Where one turn sends some rows of the set: a few examples, then the rows asked:
batek: [  6 -19  20  -6  -7  16   9  21 -16   0  -1 -13  -1 -21  -3 -23  -9  20
  -3   3  17  13  19 -20 -31 -20  11   4  11 -22   1 -27  -1  -7 -19 -14
  21  25   5   6  -6 -10   1   2  28   4   7  13  -6  20  -9  -6   5]
rifu: [  3   4  18   7 -14  16   3   0  -4 -14 -14   0   0 -21  12  11 -18  12
  -6 -15 -12  44  -2  -1   3  21   1  38  17   1 -14 -24   4  27  14   7
  -5   0 -10  14 -23   3  -9  -8   6  -1   1  -7 -13   1  15   3  -3]
Suror: [-12 -22  14 -11 -16   7 -10  25  -7  19   0 -17   4 -11   1  13  -8  -4
  10  29   7   4   8  -9  -1   0   9   4  -1 -17 -19 -25  17   4 -15  14
   5   2  -4  26 -19 -10  -8  16  13  17  12 -12  12   5  14  -8   4]
Momat: [ 25  -9  -5 -10   0   9 -19  -5 -11 -11  34   2  14 -26   9  20  24   8
  -5   7   1  18  -2 -38  -1  16  17 -22   0  -6  21 -13  11   2  19   0
  -7  -7   0   0  10 -13  12  -4  14   5  11   0  -3   2   4  -5  14]
ketus: [  1   7 -20  15 -10 -22  17   9 -22 -14  -3 -15  21 -15 -11  25  -4 -15
  10  10  10   2  -2 -15  -3  15 -12   3  -5 -20 -27 -15   8 -16  17   7
 -12  25  -7   7  -2  -9  -6  10   3 -12  23   5  -2   3  -3 -27  12]
seme: [  8 -19  -2  -2 -11  21 -21  -3 -12  -9  13 -22  14  -3  10  12  19   6
 -18   5  19   3  12   8  -7   5  15 -29 -18  -1 -25  -3  -9   9  -3  -9
  -5 -17  10   3  -4 -12   2 -17  14  23   0  -6 -27   6 -14 -12  -6]
zakuv: [-14  -5  24   3   5   7 -18   1  -9   7  -4   6  -7 -12   8   3  -5  14
  12 -27   2  30   4  -5 -20  16 -14  21   5  -8  -6 -26 -34  -1  -5 -16
 -19  -2 -14  11  14  13  -1 -18   0   2  -6   9   3  14   5  -3  25]
turum: [ -5 -17 -11  18   8  -8  10  24  -6   7 -20  28  18 -18 -12  34  15   8
  -5  -3  16  -4  21  -7 -17 -24 -10  13  -9  -6 -17   4  -7   8  12   4
 -13   7   0  -6  -3   7  -4  10  21   4  18   4  -9   2   1 -25   3]
raku: [ 17   3  -5  -1   2  13  23 -22   9 -13 -20  -2  16 -35  12  10   6 -10
 -24  -7  -4  15  -3 -12 -18  -4  10  -4   8  14  20 -27  -7  15  14  10
 -12  -4 -24 -20 -11  -4   1 -16   6   0   8 -24  -9  -3  31 -10   3]
Dat: [-13   6   5   3  -5 -12  16   3  -8   5  -4  -3   4 -10  10 -11 -10 -39
 -21   6  11  13  13 -30 -15   3 -11 -24   1  10  -8 -22  -4  10 -17   3
 -12   6 -14   7  -2 -41 -10 -23   7  12  -9   1 -22  10  -4 -11   2]
sula: [ -2   1   6  -6  -8 -19  11  16 -30 -11 -12  -6   7  -3   2   4  -6 -19
 -10 -21  -7  28  -2 -17 -15   5   1  30  21 -20 -13 -50  -4  12  -8   6
  -5   8  -1  -2 -14  -7  -2 -25  14  27   5  -3  -8 -13  -9 -19  20]
kupo: [ -5 -12   1 -11  -4   1  16  -7 -20 -20 -11  17  32   9   5  20  -6  -3
   6  -9   7  21   1   9 -16  -1  -3  30  -1  -5 -21 -45  -2  35   2 -19
 -10   1  -1  -5  11 -20 -12   0   7  -9  -2  21 -11   7  -1 -23  11]
zon: [ 11 -14  -4   4 -10  -6  12   3   2  17  27   9  35 -32  18 -11   6  14
 -15  11  16  18  -3 -23 -14  18  -5 -10   2 -19  -6  -2 -20   1  -7   2
  -7 -23   0  -2  -8 -10  15  -3  18  16 -10  -8 -24   3  -4  -9 -21]
zit: [ 18 -14   4 -18   8  -2   3 -11   6  -4  26  -6  26  -5  29  11  26  -6
  -6  11  12  15   6 -32 -34 -10  17  -5   8 -12 -21 -19  -2  -1   6  24
  -5  -4  -5  17  10  -8  -2 -11  10   6  22 -17 -28  20  -7  -5 -10]
lam: [ 10   0  15   0 -15  11   7   5   9  19  -3 -13  24 -22   9  19 -32 -15
  -6  34   7  18   8 -13 -10 -14  30  11  16  -5   2 -21  -6  15   5 -13
   1  -7  -2  13   3 -16   8  24   3  -1  -4  17 -24  -6   9  -6  15]
vor: [  9   2   1   5   1   3 -10   1   2  10  -4   2  11  -1  12  -4   9 -33
 -10  16  15   3  -4  -7 -15  11   2   4  -9   4  23 -18 -22   2  11  21
  -9 -10 -19  -1  -3 -16 -20 -13 -25   6  26   2  -2  -5   1   5 -12]
dokir: [  8 -11  13  16   5  27 -13  13 -32  12 -19   4  19  -2  20  14  12 -15
  -8 -22  16  28   9  -7  -3  -1  -1  35 -10 -16   1 -28  -8  20 -11  -2
   1  19 -24   4   9 -14   3   8  -6   4  14  17   0  -2   6  -1   0]
gokin: [ 23  12   0  17  -2   5   7  15  -2   0 -17 -19  -5  -8   3  38   8  -5
  -2  16   9  18   7 -16 -22   4 -13  -4   6  -6 -14  17 -26  10  -5  -8
 -11  11 -23 -11   6  10  -2  10   1 -19  15  21  -9  -2  -1  -3  24]
Budez: [  8  -7  13  -6 -14 -12  -4 -10 -18   6 -12   5 -17 -27  -3 -10  22  14
 -14  -4  12   9   2  -2 -24  11 -10  -5  -9  19  -8 -12   0 -11  -8 -10
 -19 -13 -11   8 -11 -27 -22  -8   4   5 -13 -12  12  13  11 -19   9]
Kegup: [  1 -10  -7   3  -5  -9   8  17  -6 -11  -9  -5  -3 -31  -6   6  -4   3
 -11   0  15  34  32 -14  -3  -4  -9  16  18  16 -24  -1  -6 -35  13   2
  -4   6  -9   5  10   6   8   7  15 -18  17  -3 -17  10  -4   2  11]
niv: [ 14 -16 -14  25   0  -8  24  16   9 -28 -19   5   7 -14 -23  13  -8  14
  -7   5  11   5  16  -5  -1  18  15  -4  11  -6 -21 -12 -17  12   5  11
   8  19 -13  -8 -16  11   0 -21   5   2  18   0  -9   1 -15   0  19]
Tuda: [ 12  -2 -12 -14   5  13   7  -3  31  -4   8 -21  12 -13   0  -7 -16  12
  29   9   6   0  -2   4  -5 -17  22  12   0 -21  -3 -36 -15  19  12 -13
  -4   3  -9  15  -8   5   9  -6  -9  -2  25   6  -4  12   0  -6   7]
Lefu: [ 27   8 -10  -5 -16   8  -7  -5  -9 -31  11  -8  23 -11  15   8   1  23
 -20   8  17  16   1 -31 -21 -10  13 -14  -1 -17   9  -3  12  13 -18  -4
 -25  -4 -17  18 -18   3  -3  -4  10   7  -9 -10 -20  18 -17 -23   3]
sisa: [ 20  -8  -8  -9   3  33  10  -2  10 -36  -6  13  17 -17 -14  -1  14   4
  -7  -9  10  14   9  -4 -27  -8  -6   9 -18  12  13 -21  -3  -1   3  -6
 -23  13  -6  -3   0 -39 -26 -20  18   7  10   5  -7  20  -3 -24  -2]
Vupo: [ 10  -9   7 -13  -8   7   1   2  16  -2 -12 -12  -8 -19 -10  31  11  18
  -2  11   1  -9  -5  -5 -27 -18   3  13   4 -26   3 -43  -8   2   0 -15
  -6  -3  13  -7   0   1  25  -5  35  10  -7  10   3   1  11 -20  10]

seme goes to zit
kupo goes to sula
Where do these go?
Kegup goes to gokin
vor goes to sisa
Tuda goes to batek

